In the rows, 128 means zero.
Rows swapped in pairs by one turn or mirror: which row each one swaps with
The rows were stretched afterwards, more along some directions than others.
pivol: [111 144 111 149 134 162 101 138 129 113 114 116 134 112 121 171 111]
ziru: [117 135  97 134 137 118  92 101 160 128 143  95 146 118 105 129 119]
did: [116 134 107 128 132 124  97 104 156 131 143 100 149 114 106 129 121]
meve: [148 126  85 153 148 106 144 102 136 129 141 110 116 122 111 148 116]
Fefes: [106 145 107 144 134 161 109 151 131 108 103 107 139 108 125 166 116]
por: [116 146 115 148 141 163 100 145 134 110 110 114 136 109 121 167 117]
Rofov: [ 98 126 144 113 112 120 160 158 108 122 100 128 148 133 142 143 144]
pom: [151 126  99 139 139 117 116 136 148 172 120 137 102 151 129 136 112]
Peb: [141  99 159 109 124 123 104 130 132 164 130 108 108 119 120 147 139]
vedok: [148 126  80 159 146 102 145 102 139 132 141 109 118 124 110 152 115]
bopid: [134 102 166 103 119 129 106 135 130 166 126 111 109 118 124 144 130]
Kuvi: [ 98 126 140 134 133  93 129 133 143 130 132 131 141 141 126 117 106]
fen: [137 105 169 105 118 126 104 136 134 164 130 116 109 125 124 142 134]
gep: [139 103 160  97 120 120 110 138 135 165 125 110 107 119 128 144 129]
Dag: [113 128 105 126 123 121  98 101 157 120 138  95 150 117 106 127 129]
kiz: [134 137 131 118  95 130 146 135 139 115 134 108 137 144 132 110 120]
Keva: [ 99 131 134 137 136 101 126 135 147 122 137 129 145 146 127 120 105]
Nugid: [101 123 145 116 110 129 164 149 103 127 103 130 144 140 138 143 149]
Gafe: [150 128  85 159 147 108 143 102 136 128 140 115 116 123 110 147 118]
mot: [130 136 138 118  93 134 144 137 138 119 136 108 137 144 133 111 115]
mil: [100 122 141 107 107 129 163 145 104 124 103 137 141 135 137 139 149]
vuduf: [143 129  98 141 140 108 129 135 144 162 114 146 106 146 138 129 117]
nud: [149 125  97 139 149 112 122 127 143 172 121 145  99 147 126 140 119]
Rurub: [101 121 143 107 107 125 161 153 108 122 104 137 146 139 141 140 146]
pevi: [103 134 134 141 146 103 126 131 144 125 132 133 139 139 122 109 104]
sibi: [135 138 134 119  98 138 146 137 137 119 134 110 136 144 133 113 118]
kiga: [109 142 106 139 136 161 100 147 130 111 112 109 140 110 126 170 114]
Pilet: [147 130 103 138 141 113 126 136 142 167 115 150 102 149 131 128 116]
lopo: [151 126  86 155 141 104 147 102 138 129 143 108 120 123 111 150 118]
segum: [133 100 167 108 119 119 105 137 133 164 130 104 113 121 121 141 135]
Mok: [ 93 122 140 114 106 124 164 156 108 115  94 123 146 126 139 146 148]
toked: [143 128  93 146 143 106 121 133 147 168 117 140 104 147 126 134 114]
Bunez: [ 98 128 139 131 135  96 128 131 143 127 138 127 142 147 126 112 107]
pagem: [133 134 137 117  95 135 144 132 133 116 135 110 136 143 130 109 125]
Puzes: [132 136 138 119  96 138 136 137 133 121 139 111 137 146 128 104 120]
vogap: [144 127  95 143 140 108 126 137 148 166 109 139 106 148 130 140 116]
zuzal: [ 97 124 143 113 107 122 166 147 106 118 101 133 144 132 141 140 150]
Nunu: [134 137 130 122  95 134 147 134 138 117 139 111 136 145 132 112 114]
ziga: [143 100 163 109 119 113 112 132 132 172 129 117 106 123 122 143 131]
fakos: [118 133 101 133 134 126  89 107 160 132 140  94 147 120 106 129 119]
detok: [100 131 131 135 137  96 129 138 144 130 132 131 143 156 126 113 106]
lumu: [115 130 110 129 129 122  84 103 158 132 142  94 145 111 102 134 118]
taf: [147 125  84 152 140 105 148 102 138 127 140 112 117 122 112 153 116]
gez: [149 124  86 160 144  97 141 103 137 129 140 112 119 123 106 148 122]
varam: [149 127  92 133 143 108 123 139 150 166 113 134 103 148 133 141 114]
suv: [113 143 109 147 146 165 101 142 128 112 114 109 135 110 123 166 118]
zos: [120 146 114 143 141 163  95 143 136 116 114 116 137 103 120 167 114]
nisu: [140  99 159 112 133 123 106 128 128 167 133 106 108 114 125 145 138]

kiga is swapped with Rofov
zos is swapped with Rurub
zuzal is swapped with suv

